In the data rows, the value 128 means zero.
Every row has a hidden score from 0 to 30. What is each row's score? 15 is about the middle. The score is a weighted sum of the row's numbers plus the product of two more (or one squared), each taken from its middle value.
[142 145  63 131 137 107  80  96 145 148  83 111 135 116 147 118  72  79
 141  95 101 103 133 104] 22
[126 136 126 118 104 124 122 137 118 148 123 130 140 134 106 107 122 129
 121 119 154 118 111 107] 15
[152 132 120 134 113 108 116 122 143 161 102 122 157 120 120  95 115 117
 142 135 134 141 105 133] 12
[142 137 143  99 132 153 203 134 111 135 119  82 138 102 102 125 131 131
 110  76 131 165 116  79] 21
[122 127 112 157 119  65 126 179  33  49 185 183  49 203 135 162 172 178
  99 130 100 193 222 105] 17
[152 135 112 116 124 130 115 113 120 158 101 134 155 133 107 111 112 107
 131 126 140 144 113 119] 12
[118 126 148 138 124 113 138 154  72 106 135 148  63 143 142 123 148 155
 120 146 122 141 154 121] 12
[126 133 135 108 106 135 129 149  99 138 119 141 132 117 129 121 122 117
 112 123 146 136 118 131] 16
[151  78 214 205 144  88 108 157 114 108 197 171  80 105 155  86 106 116
 157 126 208  39 151 117] 14
[ 93 104 126  48 119 135 185 129 103 130  89 116 146  51 173  88 138 156
 200 152  88 138 127 115] 19
[101 132 140 136 127 129 116 161  94 136 125 135  95 132  89 146 132 134
 118 135 158 134 138 106] 21
[123 140 131  98 100 134 132 139 114 144 125 106 144 130 122 122 107 123
 127 109 151 121 110 118] 17
[132 142 139 120  94 134 130 128 110 139 147 145 136 152 134 124 102 102
 124  77 143 144 130 141] 15
[124  89 173 139 137 109 165 184 126  53 143 168 144 163 152 160 141 121
  72 180  90 155  84 129] 17
[134  83 107 172 159 108 143 128 163 124  90 144 142 135 106  87 103  91
 177 135  94  82 129  89] 25
[144 119 120  61 106 113 178 145 125  91 162 102  96  84 132 144 151 187
 159 145  65 188 171 108] 15
[166 137 108  85 131 117 166 138  87 115 175  51  71  90 104 158 129 189
 133 124 127 187 206 142] 15
[135 230  40 147  99  88   3 142 100 109 125 134 127 148 135 227 114 134
  80 136  74 110 201 194] 18
[149 175   0 163 133  32  14 125  92  70 179 137 183 222 145 237  85 153
  46 127  92 188 175 156] 19
[124 148 133 109 104 126 128 134 119 137  95 120 138 131 130 127 108 125
 123 119 144 150 128 130] 20
[122  61 121 159 134 126 165 136 125 120 112 203 147 125 110  83 148 149
 167 162 118  81 133 107] 16
[112 136 136 125 122 143 122 118 121 156 108 124 140 120 107 111 109 121
 128 117 147 109 101 137] 16
[122 127 144 107 102 119 125 155 104 143 114 108 140 149 129 117 105 123
 124 123 125 126 111 122] 15
[167 134 120 117 130 133 129 111 129 162 104 118 159 137 102 119 124 115
 143 120 149 161 120 130] 11
[133 129 122 117 115 131 109 126 129 154 102 115 139 129 114 124 112 127
 124 140 147 132 100 122] 11
[151 149 116 112 106 140 119 113 145 159 109 107 168 140  95 105 107 108
 116 115 153 155 119 124] 15
[155 107 198 157  81 108 102 134 109 146 193 130 110 131 138  84 115 116
 144 103 182 103 119 105] 6
[124 132 137  99  94 121 129 152 128 148 114 125 141 130 119 128 121 114
 125 105 122 121 129 148] 16
[134 137  98 123 111 117 132 121 140 151 119 131 140 145 103 101  97 117
 131 117 143 130 114 135] 16
[127 148 125 119  96 140 114 129 139 140 112 127 149 139 104 119 127 104
 138 108 163 147 115 121] 18
[132 128 131 114  94 129 138 142 112 148 119 132 145 137 115 119 110 128
 133 115 120 128 117 125] 15
[124 149 130 104 102 137 116 122 133 152 126 121 137 133 107 118 119 113
 143  92 153 119 116 138] 13
[117 143 166 105 135 135 100 136 100 121 165 136 153 141 144 156 112  91
 116 118 141 161 131 167] 8
[151 164 113  61 137 134 175  94  56 110 153  30  87  38 139 153 112 183
 155 123 132 130 191 167] 22
[172 135  94 112 145 105  89  94 144 156  94 112 158 149 128 117 106  93
 129 124 138 129 137 116] 12
[148 144  91 128 138 112 105  91 153 156  97 114 157 121 123 102  91  93
 114 111 122 121 128 103] 20
[136 102 116 138 109 117 153 120 131 131 114 158 140 141 123  86 128 125
 138 144 129 115 135 109] 17
[115  43 181  63 162 118 234 185 134  60 134 141 181 145 134 129 168 176
 155 146  18 117  92   6] 17
[114 127 120 172 125  90 135 169  23  62 165 179  47 207 142 156 177 163
 115 126 112 178 190 110] 15
[127 128 130 125  99 144 145 124 132 148 131 137 151 129 104 108 127 119
 136 120 136 119 122 120] 13
[118  69 121 158 141 122 159 168 142 105 134 209 137 119 119 109 149 143
 161 153 114  86 129 116] 17
[123 105  95 126 131 110 161 106 146 145 146 137 125 132 104  84 105  95
 155 138 129 154 106 138] 10
[112 156 113 111  74 111  90 153  81 116 129 172  75 161 120 174 124 134
 124 128 128  98 163 135] 16
[177 160  49 152 144  29  16  35 201 173 126 106 133  78 154 120  24  57
 119  91 129  48 125  87] 16
[121 138 121 114  97 133 125 128 119 145 115 126 142 120 122 111 124 121
 123 106 165 128 117 119] 18
[103 129 131 119  87 129 117 132 136 144 120 120 132 123 115 115 124 122
 122 117 146 127 106 119] 16
[118 141 131  93  96 130 118 145 122 143 113 119 147 132 109 123 121 126
 133 103 127 137 118 144] 15
[132 116  99 109 135 100 157  97 164 149 123 150 122 134 109  86  93  97
 136 134 134 135  86 153] 14
[112   0 255 202 191  92 231 205 236   0 139 135   0 163 234 124 255 242
 125 255   0  44  48   0] 15
[122 134 130 111 101 134 126 124 121 140 128 134 143 144  98 113 117 104
 126 111 148 123 112 129] 13
[134 133 121 153 113 151  66 121 141 133 158 115 162 131 139 122 147 120
  96 131 134 121 123 161] 13
[ 82 168 187 148 209 201 105 114 169 113 136  99 156 114 182 179 153  96
 102 122 168 178  75 184] 7
[174 156  95 130 157 132 102  83 152 170  75 133 155  91 147 110 130  89
 130 127 130 128 105 126] 11
[158 142 125 120 135 138 117 106 135 163 102 130 154 143 116 108 119 110
 119 125 127 138 117 122] 11
[ 47 181 240 225 222 255  87 152 229  91 184 111  91  91 221 255 235  97
  50 151 172 127 108 255] 3
[119 123 111 126 149 134 121 106 103 145 109 140 126 103 132 117 104  81
 114  99 162 137 109 142] 19
[109 122 115 108  97 121 109 140 117 147 117 130 123 118 126 117 115 133
 126  95 128 123 122 111] 19
[ 88 210 200 252 199 255  84  97 241 168  42  85  58  66 158 200 255 126
  79 114 154  13 117 215] 20
[129 146 118 101 122 125 121  97 149 152 118 119 167 124 124 119 113 103
 120 129 154 137 101 113] 14
[ 60 175 216 169 176 223 101 153 199 104 160  98 126 142 190 225 207 120
  77 143 167 128 116 226] 2
[152 139 107 112 126 125 130 118 134 154 119 124 158 136 101 107 109  97
 138 118 152 138  90 101] 12
[149 130 124 184 167  73  79 119 182 136 118 104 104 114 168  94  64  98
 153 111  97  47 122 103] 23
[127 141 107 148  93 101 122 168  45  88 156 158  77 160 124 128 155 174
 138 148 109 133 184 109] 11
[121 154 135 103 102 137 151 133 116 150 120 120 135 120 105 111 129 119
 138 114 151 131 115 127] 13
[130 138 139 116 108 132 123 139 125 149 103 107 141 128 140 119 118 119
 111 108 128 131 118 133] 17
[149 101 141 123 121 107 130 171 123 112 131 156 156 157 135 125 126 146
 133 143 114 134 127 136] 13
[115 136 135 119  96 136 114 130 130 146 117 119 143 130 120 113 120 124
 136  97 150 132 108 117] 16
[119 147 124 124  99 124 141 105 134 158 116 126 133 132 122 113 118 118
 109 117 143 133 104 138] 17
[120 133 142 116 104 139 129 120 116 149 139 136 130 125 134 124 121 132
 133 125 137 130 108 133] 12
[158 115 171 151 115 125 128 126 104 128 162 153 128 138 142 113 106 133
 115 127 185 136 110 149] 16
[113 137 166 150 128 162 100 141 119 134 135 127 151 129 149 158 128  88
 121 120 183 175 114 191] 11
[141 144 125 114 103 144 119 153 120 139 105 130 143 122 122 121 116 119
 137 102 137 130 108 122] 18
[152 220 152  73 133 152 220 100  35  57 239   0   0   5 191 239 187 255
 184 169 120  85 255 237] 9
[ 99  93 159 122 114 131 157 168 162 151 135 129 108 106 138  67 123 138
 123 143 114 129 103  90] 17
[107 234  62 135  75  71  48 149  68 103 129 192  64 170 120 240 122 115
  88 146  74  78 216 177] 20
[126 179 145  57 125 145 202 109  68  71 193  50  42  11 178 198 165 255
 209 178 107  94 253 206] 12
[ 96 160 163 132 137 165 113 123 165 147  97  99 151 113 130 135 144 119
 113 111 161 120 106 175] 15
[128 139 126 126 132 150 118 121 137 157  94 128 132 125 116 119 135 115
 127 129 141 120 115 141] 13
[135 145 131 104  97 132 134 131  98 141 133  95 129 110 115 140 120 145
 122 113 154 123 119 125] 15
[135 115 126 102 105 129 110 166 133 133 144 123 139 132 120 136 124 141
 121 109 132 141 146 125] 15
[129 145 139  98  96 121 129 136 123 143 119 129 142 122  98 119 116 127
 126 123 146 146 109 128] 15
[143  90 147 143 154 108 177 122 159  84 132 119 144 156 109 115 141 145
 135 138  73 120  74  62] 15
[161 127 128  79 103 122 154 139 117 141 127  90 123 119  98 122 138 126
 132 102  97 141 130 107] 11
[156 163 104 132 176 145  97  93 125 163  68 118 158  92 130 105 125  87
 115 103 150 124 122 126] 18
[139 132 139 101  93 139 128 147 128 146 114 125 125 136 128 135 112 111
 132 116 147 137 111 129] 14
[150  73  98 166 148 132 172 112 170 137 108 185 144 119 101  75 106  96
 175 164 134 105 159 103] 23
[133 242   0 171 123  44   0 113 150  75 172 131 157 199 147 255 104 152
  20 147  43 153 224 182] 20
[152  90  78 188 155  75 126 147  60  51 220 195 157 255 165 154 160 159
  34  92  99 255 192  65] 10
[131 131 117 100 107 121 129 118 114 157 111 137 149 113 103 118 116 138
 122 127 158 125 109 101] 15
[117 127 150 156 106 115 139 147 148 145 153 133 109 123 122  86  98 133
 136 115 131 105  89 132] 15
[159 146 112 126 121 124 124 111 151 158  96 126 167 143 109 100 110 124
 120 133 148 148  96 124] 15
[136 117  92 174 127  68 128 168  25  51 196 189  95 229 150 162 163 158
  96 118  97 205 197  70] 15
[127 124 122 122  98 138 132 140 128 148 116 113 144 133 122 125 114 139
 133 116 152 122 113 120] 16
[125 126 137 138 118 100 127 159  76 102 125 146  99 162 124  93 155 109
 133 129 132 148 135 128] 8
[157 123 125 114 143 139 108 100 102 153 131  54  92  97  95 124  90 118
 102 113 169 145 145 152] 12
[ 99 220 198 253 203 255  38  94 255 176  31  74  64  16 177 232 255  98
  72 125 135   0 119 231] 5
[122 136 132 113  97 123 112 126 108 151 102 100 146 128 103 119 124 139
 131 100 127 134 108 141] 14
[105 147 176 166 175 202  80 101 176 150  82 121 140  84 150 155 180  72
 113 129 163 108 113 219] 9
[120  83 120 141 121 122 152 167 132 133 134 202 146 119 120 114 134 141
 164 170 128 102 133 125] 14
[101 134 130 114  91 149 131 110 137 148 119 124 133 135  97 137 128 130
 101 111 145 130 120 133] 16
[125 132 126 120 102 136 131 143 116 140 100 153 141 129 129 126 125 112
 123 107 129 134 114 132] 18
[127 140 116 113 110 140 136 124 123 161 126 139 132 149 115  97 111 122
 136 133 143 151 117 127] 11
[141 140 118 124 110 144 114 134 120 150 108 125 151 112 113 108 120 138
 116 110 133 140 103 114] 17
[159 126 120 119 121 129 122 103 147 143 103 134 151 135 124 112 119 107
 132 132 132 140 111 124] 13
[124 141 121 116 105 128 114 140 111 148 104 120 139 134 114 113 112 108
 127 114 145 142 103 140] 15
[146 139 117 129 128 123 120 111 119 148  82 114 168 132 118 107 106  94
 140 126 145 160 121 117] 18
[132  58 100 179 138 128 181 121 151 127 137 205 130 120 119  80 134 129
 167 174 113  97 115  94] 14
[ 95 183 174 194 186 250 126 138 224 160  78 116  90  57 151 207 240 127
  66 120 141  65 113 173] 18
[170 146 106 122 118 135 114 111 136 158  85 125 161 136 115  96 121 117
 148 122 134 154 117 114] 14
[  0  59 107   0 194  73 211 158  43   0  83 188  17  10 255 181 199 177
 255 255   0 117 255 137] 28
[123 197 112 138  61 106 102 164  79 106 132 166  66 184 121 192 138 150
  97 128  91 106 187 149] 17
[138 139 122 118 100 142 138 114 140 144 135 130 133 127 114 107 125 121
 143 119 133 116 109 137] 13
[ 80 191 191 221 200 255 130 122 228 171  64  82  54  69 159 204 254 110
  50 121 162  39 117 194] 19
[114 152 127 126 134 160 126 105 149 157  62 120 145  84 106 127 147 104
 124 106 131 123 107 140] 20
[132  82 210 173 223 137 192 118 184  38 163 104 191 173 156 136 202 186
 138 145  68 168  35  14] 7
[134 107  72 173 147  79 145 173  37  62 198 202 135 227 151 137 145 154
  53 104 101 249 182  65] 10
[106  38 213 122 186 113 168 217 171   6 170 185 164 184 168 185 175 168
  54 221  13 139  66  95] 20
[126 143 119 111 110 136 125 137 122 140 116 124 147 118 101 131 129 113
 127 105 142 130 120 156] 15
[ 78  46 255 210 135  99 158 195  92  23  83 174   0 137 197 129 223 190
 172 248  36  20 183  73] 23
[130 144 123 100 100 131 134 125 121 152 113 109 140 141  98 111 119 130
 117 108 150 130 110 129] 15
[144 134 132 104 100 138 115 136 127 144 101 121 138 134 127 132 106 124
 134 104 148 139 112 129] 17
[153 133  69 182 133  44  78 154  63  66 200 169 167 229 161 191 146 154
  38  99 107 227 194  86] 18
[152 141 126 112 124 127 126 111 146 153 100 146 158 115 106 115 118 109
 145 111 141 142 109 126] 16
[ 82  94 235 191 255 179  70 101 121  37 188 132 145 140 200 218 137  51
  87 159 167 220  96 231] 2
[137 135 126 115  90 141 134 144 128 145 125 137 142 136 117 115 120 119
 128 104 151 143 102 138] 15
[131 152 119 116  96 134 111 134 105 151 112 114 117 138 120 125 117 132
 155  95 142 130 110 129] 14
[115 123 105 150 121  74 132 195  11  54 165 183  41 210 151 167 178 167
 100 138  94 191 227  90] 24
[136 223 168  45 122 144 255 116   1  14 234  24   0   6 205 255 170 255
 243 219  93  56 255 255] 4
[140  90 193 159 186 128 181 117 170  51 142 120 175 142 158 136 182 170
 110 148  58 138  45  23] 17
[127 202  30 194 143   4  13 104 138 132 170  64  60 174 153 126  42  43
  84  63 101  85 144  79] 22
[134 131 132 118 105 126 124 121 145 154 116 129 136 118 103 127 125 138
 139 106 151 129 120 128] 15
[139 139 125  92 132 143 129  93 106 143 108  98 141 137 105 115  92 139
 141 125 162 151 128 145] 15
[156 133 117  96 121 125 105 103 123 157  92 133 149 123 101 106 117 111
 131 116 146 160 117 108] 12
[150 142 125  88 119 127 109 131 123 145 117 124 142 137 112 120 115 108
 132 119 137 131 110 134] 12
[140 133 129 114 106 133 132 126 128 140  99 143 126 129 140 109 115 136
 135 121 129 126 106 125] 19
[109 119 127 109  92 125 136 127 120 149 126 125 136 136 120  97 116 128
 140 111 154 140 106  99] 15
[133 138 132 111 116 129 135 131 121 151 116 131 150 134 110 110 117 114
 131 106 139 141  96 122] 14
[156 122 156 154 110  97 123 136 144 128 154 135 110 122 124  98 105 123
 135 111 143 100 114 108] 16
[155 137 132 123 100 133 117 133 104 148 112 123 139 127 121 105 109 130
 132 111 139 152 108 125] 14
[124 177 138  36 133 142 202 107  38  63 188  37  43  16 190 200 149 255
 212 177 108  77 255 193] 19
[139 149  76 110 108  84  87 114  95  82 188 167 123 174 142 182 111 182
 112 149  95 151 200 180] 14
[ 98 101 121 126 109 136 151 106 122 155 122 160 145 125 110 111 119 129
 151 117 145 135 121 116] 14
[116  54 133 181 153 108 182 146 149  84 165 208 145 156 121  90 145 156
 146 180  87  84  98  70] 14
[110  87 149 119 113 142 135 158 147 145 118  98 116 119 138  94 145 150
 112 140 127 111 114  84] 15
[107 127 147 143  99 113 143 133 136 140 136 119 123 130 106  82 123 127
 147  98 146 111 102 117] 14
[121 137 103 115 105 120 108 113 136 146 125 142 139 147  99 114 114 125
 120 111 136 136 104 141] 15
[175 155  94 117 133 124  87 108 148 158 106 120 156 122 136 106  97 102
 131 120 122 120 126 104] 15
[139 130 133 105 100 131 102 126 126 148 118 120 142 128 106  97 123 133
 143 106 141 121 125 131] 13
[132 140 127 122 105 104  94 135  79 117 116 142  75 150 117 130 137 145
 146 138 132 136 149 102] 15
[130 126 135 104 103 134 128 141 116 146 128 131 145 133 107 123 129 133
 124 118 147 133 121 120] 13
[126 186 154  54 119 154 249 108  49  90 196  15  39   0 191 200 178 255
 168 154 111  92 236 175] 23
[103 136 136 131 105 128 122 130 108 137 117 130 128 143 107  96  98 120
 134  92 139 117 123 112] 18
[145 137  99 214 133  61  86 173  16  52 220 192 117 250 172 165 164 154
  23  78 119 232 212  68] 12
[ 64 106 147 124 154 138 148 141  98  89 183 166 103 117 123 121 110  90
 110  94 102 154 157 140] 9
[129 147 125 121 116 133 130 125 131 155 115 124 136 125 115 109 125 114
 144  99 148 126 118 108] 16
[127 142 122 113 112 129 115 118 129 152 130 118 124 121 122 121 118 122
 139 124 152 136 104 113] 11
[130 138 110 116 112 136 124 109 141 144 128 118 128 109 114 130 122 117
 108 116 147 133 114 118] 16
[ 91 158 154 156 127 192 103 145 167 142 110 111 123 109 144 179 155 116
 111 137 146 107 107 189] 13
[130 135 116 112 108 130 119 120 125 152 111 132 137 158 114 119 125 123
 140 115 146 148 108 131] 12
[117  94 103 137 112 121 123 132 141 135 110 165 111 103 137 101 105 115
 150 121 114  96 139 129] 22
[ 82  82  72   0 182 108 238  85 111 104 101 102 164  74 155 124  94 143
 219 218 111 155 151 152] 18
[143 125 127  99 107 126 124 132 115 146 114 130 136 128 107 102  98 131
 112 103 164 133 125 120] 21
[127 140 138 115 110 132 124 121 137 143 135 133 152 131 112 112 121 121
 140 116 143 126 105 135] 12
[112 187  78 133  69  89  98 168  54  80 121 192  65 190 126 197 126 142
  92 138  88 101 221 143] 22
[123  29 131 159 143 108 173 175 134  90 141 230 153 157 115 120 145 159
 159 198 107 106 132 113] 14
[134 138 115 108 106 137 145 128 124 155 121 109 132 125 101 110 127 121
 128 107 137 150 122 123] 14
[107 133 120 129 108 124 115 127 118 125 120 133 128 125 119 107 131 138
 142 136 139 147 114 130] 14
[100 228  63 148  83  73  50 156  87  92 136 169  63 165 138 255 123 145
  99 155  94  65 215 194] 21
[117 110 150 116 111 133 126 155 132 142 114 125 119 119 137 104 120 134
 130 135 138 128 104 143] 15
[157 173 162  52 144 155 233 118  68 115 139  21 107  44 145 160 147 186
 144  81 148 129 187 135] 19
[161 124 116 109 129 129 122 111 144 159 107 119 173 137 122 107 123  99
 123 116 128 144 102 110] 10
[ 70 216 217 237 201 255 107 121 238 160  62  83  38  54 166 241 255 137
  76 110 141  21 148 224] 29
[132 148 133 104  96 121 131 147 116 147 109 123 132 138 123 120 113 129
 107 114 141 110 119 132] 19
[144 133 104 155 127  91  85 127 148 136 134 125 122 111 143  92  74  90
 124  98 118  83 131  89] 24
[125 179  98 122  92 133  97 120 134 148 103 113 132 103 128 142 127 124
 108 115 143  91 139 140] 21
[132 207  96 115  74 101  76 142 103 125 124 147  90 139 146 196 136 124
 110 148  94  99 168 156] 13
[113 138 110 111 103 131 117 126 128 151 100 117 129 142 116 126 118 123
 133 109 122 137 112 142] 15
[ 97  42 159 143 122 117 165 155 163 146 148 134  70 102 177  38 150 119
 145 163 100 102 137  71] 13
[123 107 108 133 110 107 151 107 146 150 158 119 123 128 114  87 117  87
 140 124 133 107 121 119] 12
[ 99  44  96 149 168  90 195  94 182 153 157 136  86 121 136  45 112  96
 180 174 102  98 110 113] 10
[107 133 146 116 104 140 136 130 121 153 118 131 139 128 120  98 102 119
 132 119 151 121 115 131] 17
[124  62 128 216 255 149 166  47 117 126 111 190 127  59 150  98 111  59
 153 137 129 142 136  90] 14
